These are runs of 6 systems, one row a step. Runs of the same system follow the same rule from any start.
Z838, path 1:
[[ 35  -3  21 -18  15   4  -2 -20  16   8 -36   3  -6 -32  -4   6  10  -4]
 [  3  16  -5  12 -14   6 -15 -32  -9 -18 -15  27 -22 -16   3 -16 -15   2]
 [-21   8 -13   8  -4 -25   3  -8 -16  -1  26  18  11   4   8  -9 -30  -5]
 [  2  -3 -13 -21 -12 -27   6  11   5  21   9 -23  15   4   7  22 -11  -7]
 [  8  -8  13 -12 -16   7  -7  -8  10  25 -13 -10   1 -19 -10  15  26 -15]
 [  0 -10   0  11   2  22 -18 -14   6   3  -8  21   0 -25  14 -14  12  -1]
 [  2   0 -15  16  -5 -14 -17   8 -10 -23   8  26  12   1  13  -6  -5   8]
 [  4  -1   2   2   8 -19   1   2  -2  -6   9   0  21  20   2  28 -15  -3]
 [ 12  -7   0 -22  -6  15   4  -8   2  14 -15  -7   2  14 -12  15  -5 -12]
 [ -4   5   1  -7 -13  20   5 -18  -3   5 -13  -1   0  -4   4 -24  19 -19]
 [ -7   2  -7  21  -1  -3  -5   7  -9  -2  12   0  -6  -3  31 -18   2  -9]]
Z125, path 2, 11 rows:
[[  2   7  -1  -5  -4 -21  13 -10   6  -6 -26 -11 -16   9 -16  12  -2 -13]
 [  4   7  16   1  -1   8   6 -34   3  12   7 -12 -16  -4  -8 -12 -12  -7]
 [  1  17 -21   7 -11  -3  -8  -1 -10  13  14 -10  -9 -10   1 -18   5  13]
 [-17  11   4   3  -2 -23   3  15  -1   1   8  -4   7 -18   8   9  15  -1]
 [ -4 -20   8  -2   3  -7  -6   4  21   2  -7   1  -7 -21   0  16  -7   5]
 [  8 -14   3   2  -2   5 -11 -14   7  -6  -7  19   4  -4 -25  -6   5   9]
 [  5  10 -14  16  19  -7  -3 -16  -4  -3  -3  11  12   5   7 -10  -1   2]
 [ 17  15  -9 -10  -2 -18   1   1 -11   3 -11  -1   1   3  11   6 -10  -9]
 [ -3  10  10 -12 -18   5  -1 -17   3   4  -2 -11   1  -7   7  16  -2 -10]
 [-12 -12  -8   4 -13  12  -9  -3   1  19   9  -1  -5  -9   4  -5   2  -6]
 [  2 -11   2   4  -5  -8  -5  14   4  -1  11   3  15 -10   7 -12  17   2]]
Z666, path 3:
[[  0  -3 -21 -24  22 -30  18  -4  17 -12 -19  17  22  -3 -19 -10 -23  14]
 [ 26  19  10   3  -4 -32  12 -31   6 -13 -33 -13 -14   4  -8  11   1 -21]
 [ 13  19  13   6   3   8   2 -30 -17  32  17 -16 -26  -6  11 -10 -26 -14]
 [-10  24 -24 -15 -35  11 -10  -2 -13  10  21 -19   3  -7  14  -6   3  13]
 [-43  -7   1   8 -13 -13   1  19  13   4  12  -6  11 -21   8  12  31  -7]
 [  7 -42  11   6  11 -12 -12  14  30  -2   7   9   8 -26   7  -6   1  14]
 [ 32  -5  -3  13   6  -6 -24  -7   0 -12 -15  26   6  -3 -28   8  11  21]
 [  0  22  -6  10  36  -2   2 -18 -20   2 -11  29   7   6  -3   9 -17  -7]
 [  4  12 -13 -25 -16  -8  11 -17  -7  -6 -15  -2   1  10  18  -1 -33 -21]
 [ -8   3  16   1 -34   2   5 -22   0   3   6 -26  -5   8   7   0   7 -29]
 [ -5 -13  -4  16  -5   9  -8   6  -1  27  31 -20   2  -2  17 -16   9  -4]]
Z688, path 4:
[[  5  10 -26 -11  -2 -14  12   8   2   5   0 -25  -1  14 -11 -16   3  15]
 [ -6  13  21   3   8 -22  16   4   6   3  -1 -21  -9  -8  -7   9  11  -7]
 [  1  -2  -3   3  11   8  -6   1   5  15   0  -6 -29 -16   4  -2 -17  14]
 [ -6  10  -9   0  -5  -1  -3  -8  -3  -6   2   5  -2  -3 -27  -9   6  20]
 [-12   1  -9  18  15 -25   6 -11  12  -1   1  -5   5  -2   4   0  -2  -2]
 [ 24  -6  -2 -14  -2 -17  -2   4   6   7  -6  -1  -4 -10  -1   0 -12   6]
 [ -1  16   5   2  -2   2  -7 -20  -2   4  -9   0  -4  -8 -10  15   2   1]
 [-12  -2 -17   8   1  -5  -2  -6  -6  15   2   9  -8  -5   5 -12  -9  -9]
 [  5   3   1 -10 -16 -12  -2  -3   3  -6   5  -3  11 -12   4  -8   3   5]
 [ -2  -6   2  15  -5 -12 -11  -1   3   1   1  -1  -2  -4   4  20   3  -6]
 [  7 -12   0  -5   9   7  -7   1  -2  13   3  16   6 -12  -1  -2  -5   2]]
Z74, path 5, 11 rows:
[[ -8  13 -24  25   9   5 -10 -11  -5  -8  -6   9   2  -1  13 -18  16   2]
 [  5   2   2  -4   4 -26   4  24 -15  -9  15  12   4   4   9  -4 -18   1]
 [ -3  -1   8  -5 -11  -1  -5  -4  11  -4   2 -18   0   4  -2  36  -8   7]
 [ -7 -14  -4  -1   0  14  -1  -8   3  26 -11   4 -14  -7 -18  -6   7 -11]
 [  7   4  -1  -7   5   4   4 -11   5  -8  -3   5  22  -7  14 -25   8   0]
 [  8  10  -9  19  -4 -23  -8  15 -13 -11   4  -5  -6  10  12   7   4  -1]
 [ -5  -6  20  -8   6   6  -1   8  -5   7  15   4  -6  -2  -2  18 -21   2]
 [ -5  -9 -16 -12  -9  15  -5  -7  13   6 -12  -5   3  -1  -9   6   7   6]
 [ -6  -2   2   5   5  -8   9  -2   0   1  -8   7   8  -3  -3 -19  20 -18]
 [ 19   3   2   9   9  -9  -4   0   1  -9   7  -7   4   4  24  -2 -11   3]
 [  6   7   1   0  -7   4 -10  13 -16   2   6   0 -12  10 -10  18  -4   7]]
Z838, path 6 (11 x 18):
[[-12  12   3  -2  20  21  -5 -10  -7   4   3  19   2 -14   5   0 -11  11]
 [-17   0 -22  -7 -11 -14   3  14   0 -14  -9   8   0   5   3   0  -6  -1]
 [  1 -12  15   2  -3 -22  10  -5  14  -1   5 -13   8   5  -4   0   1 -14]
 [ 23  -3  -6   1   0   6 -11  -9   1  19   2 -15  -9  -1   1  -1  -6   4]
 [ -4  18   2  -5   1   9  -5   1 -15   5  -1  11   6 -10  -6  -1  14   5]
 [-21  -4  -3   3   8  -1   2   5   5  -6  -6   7   2  -8  19  10  -5  -6]
 [  8 -19   2  -2 -16 -13  -2   8   7 -10   2   0  -1   5  -3  -3  -6  -4]
 [ 10   3   2   8   6  -1  -2 -17   6   5   8 -11  11   4  -6   1   4   5]
 [  7   7 -12  -2  11   6  -4   5 -13  16  -6   7  -2   1   0   4   1   0]
 [ -9   7  12 -13  -5   5   5   4  -2 -11  -7   4   6  -8  10   3   6  -7]
 [-10 -14  -3  13 -10  -2  -3  -4   9  -5   1  -6 -11   5   6  -1  -5  -8]]
Z125, path 7 (11 x 18):
[[  5 -33 -13  -3  12  37  -7 -13  21  10 -19   6 -22 -15  21 -32 -24  -2]
 [ 23   7  -7  14 -37 -18  -8   4 -22 -29   6  11   7  26 -17 -33  26  -1]
 [ -5  18   9  25  40 -20   6   1  -5   5  29 -14  19  13  35  33 -21  -1]
 [ 12  -3 -12 -55 -12  14  -1  25  -3  26 -18  -4 -13 -10 -14  23 -15  10]
 [-34  -1  19   3 -17  36   5 -31  20 -16 -15  -5  12  -5  -8 -14  40 -14]
 [  6 -30 -21  43  12 -14  -8  14  -6  12  14   8 -26   8  20 -36 -12 -14]
 [ 37  16  20 -16  -7 -31   3  24 -10 -26  21  -5  23   9  -3   3  -1  25]
 [-22  18  -3   3  27  20  -5  -7   4   9 -10  -8   0   4  -2  62  -7  12]
 [-17 -19  -4 -38  -4  28  16  -3   3  22 -23  19  -8 -14 -17 -32  -5 -19]
 [  7  -5  -5  31 -24  -6  -1 -23  16 -33  -4 -22   0  14  15 -40  26  -6]
 [ 20   6   7  36  14 -37 -10  22 -31  18  35   1 -15  16   4  12 -15  -4]]
Z688, path 8, 11 rows:
[[ -6  -5   3  -2 -13   7   9 -22   2  12  -6 -10   6   7   3 -12   9 -30]
 [ 17   5   0   9 -12  -2  -8   6 -12   7  14 -13  -5   1  24 -14   4  -9]
 [ -6   8  13   5  -3   2 -10  23 -13  -5  19   7   4  -6   9  16   7  10]
 [-23 -17  -2  -2  12  15  -4  16  10  -3  -1  14   8  -6   2  13   3   8]
 [  6 -21  -3  -7   0  10   2  -3  19 -11 -18   4  10   6 -12 -14  12   0]
 [ 23   3   4  13   9  -8   4 -14   0 -11  -8  -9   3  20   4  -5   1  -9]
 [ 16  13   0  -7   8  -2   2  10 -20   7   6  -2  -4  15  12   9 -20  -2]
 [-22  15   3 -23  -7  16   6   8  -9   6   2  -5   0  -2   0  13  -1   0]
 [-28 -13  -2   3 -14  12   5   4  12   4  -1 -11 -11  -4   0 -12  13 -12]
 [ 12 -13   9  16  -2  -3  -5   2   9  -5  14 -12  -3  -1   0 -22  11   8]
 [ 17   7   2  18  21 -10 -11  12  -4  -7   8   0   5   6   1  16   2  19]]
Z447, path 9:
[[  7 -32   7  -7  -9  14  -3 -25   5  20   0   8 -16   3   3 -12 -38 -23]
 [ 11   8 -20   3 -27  -9  -3 -21   3 -18   8 -13  23  14 -12 -28  19  13]
 [ -7  15   1  26  22 -23  -4  23 -21  23  17  -1   7   0   7  19  19 -11]
 [ 16 -16   5 -35   5  11  -7  20  10   2  -8  11  10 -23  29  13 -20   5]
 [-18  -9   3   3 -34  19 -12 -16  10 -23 -15   8  -8   1 -20   8  16   0]
 [ -6 -15   1  32  22  -8   7 -16  -1  11  13   5   6  19  -4 -23  -6 -19]
 [ 35  14 -11 -14   7 -24   5  16  -4 -12  -3  -8  22  10   9  -5   3  13]
 [ -8  20  14  -9  -5  17  -6  10 -15   9  -5  -4  -5  -4   0  42  10  -4]
 [-13 -24  -9 -10  -3  33  -3  -6  10  15  -6   6  -9  -5  15 -14 -17 -11]
 [ -4  -9   0   8 -24 -11   4   2   8 -27   6  -8   3  12 -11 -32  19   2]
 [ 11   3  13  30  29 -23  -1  12  -7   7  20 -11   1  14  -1  17   2   4]]
Z447, path 10, 11 rows:
[[ -8   7  22 -16   2   2   4   9 -18   2  -4  28  -5 -17   8   5 -13 -18]
 [ -9  -6 -11  -2 -21   5   0 -24  17 -20  -6 -14  -3  11  16   4 -20  -5]
 [  5  -6  -9   9 -18 -17   1   0 -14  18  11  -3  -5  17 -29 -15   9 -14]
 [ 11   6   7  -1  20  -2   0   3   5  11  17 -16  27 -11  24   4  10   8]
 [  3  -3 -13  -3 -10   2 -18  26  -5  -3 -17  13 -13 -13   5  16  11   7]
 [-20 -13  28   0   0  19   0 -13   7  -9   7  16   3  -7   2  -1  -8  -8]
 [  8 -10 -25  16   0 -15   0 -10   9 -13 -10  -3   1  23  -5  -8  -6   1]
 [ 14  16  16  -8   8 -14  10   4 -16   8   7  -2  15   7 -13   0  11  -6]
 [  4  13  -9  -7   9  17  -6   0   2   9  -9 -13   0  -5  29  20  -4   1]
 [-11  -9  -2 -12 -26  15  -4  10  -8   2  -4  11 -15  -6  -4 -14   2  -9]
 [-15 -11  11  20   0  -1   3  -7  13 -13  19 -14   5   8   6 -10   1  -1]]
Z666, path 11, 11 rows:
[[-11  11   0  28  -1 -14   7   5 -14  -6   2  -9  -4  28   7  10  12 -25]
 [ 10 -15  11 -16   8  11   2  19  -2  17  19 -11   3   7  19   4 -24  -1]
 [  3  -2  -6 -14 -20  28  -8   6   8  -9 -14 -10   5   5  -4   9  26   8]
 [-27 -10   7  15  19   9   8  13  -1   5   1  10  -4  -1  -8 -17  16 -13]
 [ 20  -8  -4  -2   9 -11   2  17   4 -21   5   0   0  11   5 -16 -14  18]
 [  8  11   6   7   3  -4  -2   3  -8  -6  -8  -5  -7  18 -19  30   4   3]
 [-10   3   1 -14  25  20  13  -9   3  20  -4  -5  -1   0   5   0 -17  -4]
 [  3   4 -11 -20 -25   3   7  -3   4  -8 -14 -14  -6   3  -1 -22   9  -4]
 [-12   6  18  22   1  -8   6   5  -3  -2  16 -13 -13   1  -1  -7  15  -6]
 [  6  -9  -8   3  11  -2  -9  20   2   9  20  -8  -3  -1   7   6 -18  22]
 [ -3   2  -2 -18  -2   7  -5   5   5   0 -13   3  12  -7 -18  22  15  14]]
Z74, path 12:
[[ -1  12 -10  13  -3 -46   7  -8   5 -21  -5  -2   8  10 -20   6   2   6]
 [ 12   7  17   4  20 -20   7 -18  -1  24   6  -8 -13  -6  -7  15 -24  -6]
 [ 15  19  -9 -22 -11  19 -10 -22  -3  15 -12  -8  -8 -18  -1   2  -5  11]
 [-26  18  -8   5 -17  -4   0  -6  -8   0  -3   9   0 -21   5 -16  21 -11]
 [ -1 -13   1  10  -8 -31  -4   3  10  -7  20   2   5 -15  19 -12 -15   1]
 [ 23 -10   8   7 -10 -14 -20   3   0   5  13   1   6  -1 -17  22   3  14]
 [ -9   0  -1   1  24  14  -9  -7  -1  20  -6  18   9 -13  -6  21   3   2]
 [  5  -3 -17 -19  -3  -2   0  -3   5  -4 -28  16   8 -10  13  -5  -4 -10]
 [  3   6   7  10 -22 -16   1 -14  -7 -18  -3   2   3  11  10  -2   3 -24]
 [  5  -4  -3  15  -2  -2  -8  -4 -11  19  23  -7  -7  11   9   2 -21  -7]
 [  0   1  -5 -21  -7  16  -6  14  -7  19  13  -4  12  -5  -3   8   7  10]]

Which system made each run below?
path 13 (2 x 18):
[[ 28  28   9   6 -18 -16 -15 -20 -34  14   6  12   1  -7   7   8   0 -20]
 [-19   9 -15   2 -12  11 -20  -7 -13  22  19   5   1 -19  31  22 -21  -4]]
	Z74
path 14:
[[ -6  -2  -8  -6  16  11  10  18 -15  13   2  11   5  11 -17 -22   9  -1]
 [  4  13   3   0  11  -3  13   7   9 -22 -10 -20   0   7  21  -5   9   1]]
	Z125
path 15 (2 x 18):
[[  0  -3  -3   3  10  -7   0   1   6 -16 -16   7   6  20  -7  24  -8  -1]
 [ 12  -7   5 -14  -1   5  11 -15   2   0 -13  -3   0  18 -11  -9 -10 -13]]
	Z838
path 16:
[[-12 -17 -31  -2  -3 -15  -6  28   6   4   3   1   2  18 -22  28 -11  16]
 [ 12 -11  18 -23  14  -7  17  -9  21   3 -21  -4  26  -1 -23   0  22  -6]]
	Z838
path 17, 2 rows:
[[-21   2  11 -13 -13   0  -2  34 -30  15  35  18 -10 -15  23  -8 -22 -11]
 [-17 -14  -3  -2 -28   8 -13   1  28 -37  10 -12  20   4  14  24   3  22]]
	Z666
path 18, 2 rows:
[[  5 -15 -17  29   3 -32  -9 -16   6  22   8  -2  -5   9 -21   9 -12  -4]
 [ 27  10  12 -25  17   4   0  -9  -9  29   1   5  21 -17  -6   4  -2   2]]
	Z74
path 19:
[[ -5  17 -24  -8 -22  -7 -10 -16  -9 -11 -21  20 -21  -9  -7   3 -23   1]
 [-25   1   5  -3  -8 -29  16 -21   0   7  13   7  14  -7  -5 -13 -12 -22]]
	Z838
path 20, 2 rows:
[[ 11 -23  10 -24  10 -14   5  25   1  -8  -1  33  15 -11 -11 -17 -11   5]
 [  6   7   1  -7  -5  11  -3 -31  22 -24 -24 -13  10   9   6  29  -4   5]]
	Z688
path 21:
[[ -9 -14 -18  -5 -19  -5 -12  10  -6  -5 -18  33  -7  -1  -6   4  -8 -11]
 [ -2  -9  14 -10 -12   5   4 -33  13  -7   4   4  25  -2   3 -10  -5 -11]]
	Z688
path 22 (2 x 18):
[[ -9  15  -7   8 -19   7   2 -14  -9  -4 -12  -8 -21  10 -12 -13  10  -8]
 [-17   6   4   8   7 -10  13   7  -7   9  28 -14  -3   4   6 -15  -8  -4]]
	Z666
path 23:
[[-15  -5   0  -1 -12 -14  -7  15   4  13  17 -10 -12 -10  -8  23  -8  10]
 [ -6 -20  12 -13   1   8  -2  -8  22  13  -8   4   6 -25 -18   3  11   4]]
	Z74
path 24:
[[  6 -28   6  -5   0  17 -10 -29  20   6  -8  15  10 -12  -1  -2 -13  -4]
 [ 17   6 -31   6 -18 -11 -13 -13 -10  -7  -5  13  10   6   0 -21   5   0]]
	Z838
path 25:
[[ -9   7  30 -14 -21  -3  10  -3  -3 -13  18 -11   1   4  -9   5  -5  -3]
 [-18  -8 -17  13  11  13  -8  -1  12  18  12 -16  -9   2  -4  10  -8  15]]
	Z125
path 26 (2 x 18):
[[ 25 -20   0   7  -8 -14  -9  24 -11  -8 -12  12 -25  21 -17   6 -11  -5]
 [  4  11  22 -15  15  24   6 -19   1  -5  15  -3  29  12  -7   9  -8  13]]
	Z447
path 27 (2 x 18):
[[ 10   9 -10   0 -24 -11 -14 -14   2 -15   6  -5   5  -5  28  11 -17   3]
 [ -9  -8 -10   6 -23 -11 -15   3 -15  19  13  14   1   1 -14  14   0 -11]]
	Z447
path 28:
[[  2  22  -2  25  16  -2   1 -53  14  -3   2 -15  27  -8  11 -13  21   1]
 [ 18  17 -28  11   2 -30  -9  26 -33  11  -7  18 -13  -4  18  -7   0 -13]]
	Z447
path 29:
[[  6  -2  29   5  16  -1   0  23 -28  -3  20  34  16   2   1 -12   7  -9]
 [ 10   1 -17   9   9  11 -13   6   2 -30  -7   4   5  23  29  26 -22  13]]
	Z666
path 30, 2 rows:
[[ 24  -1 -25 -17 -25 -24  -7   6 -17  13  17   8  19   2  -5 -26  -6   2]
 [ -8  25  16  16   5 -11  -5   0  -2 -15   1  -7  20  -9  24  35  28  -6]]
	Z666
path 31 (2 x 18):
[[-21 -10 -10  -9   6 -23   6  41  15   6  -3  -9  -6 -34  34  -3   8   0]
 [  7 -26  36  -2 -25  -7 -10   2  20 -20  -3   2 -27 -23 -11  13  -8   6]]
	Z447
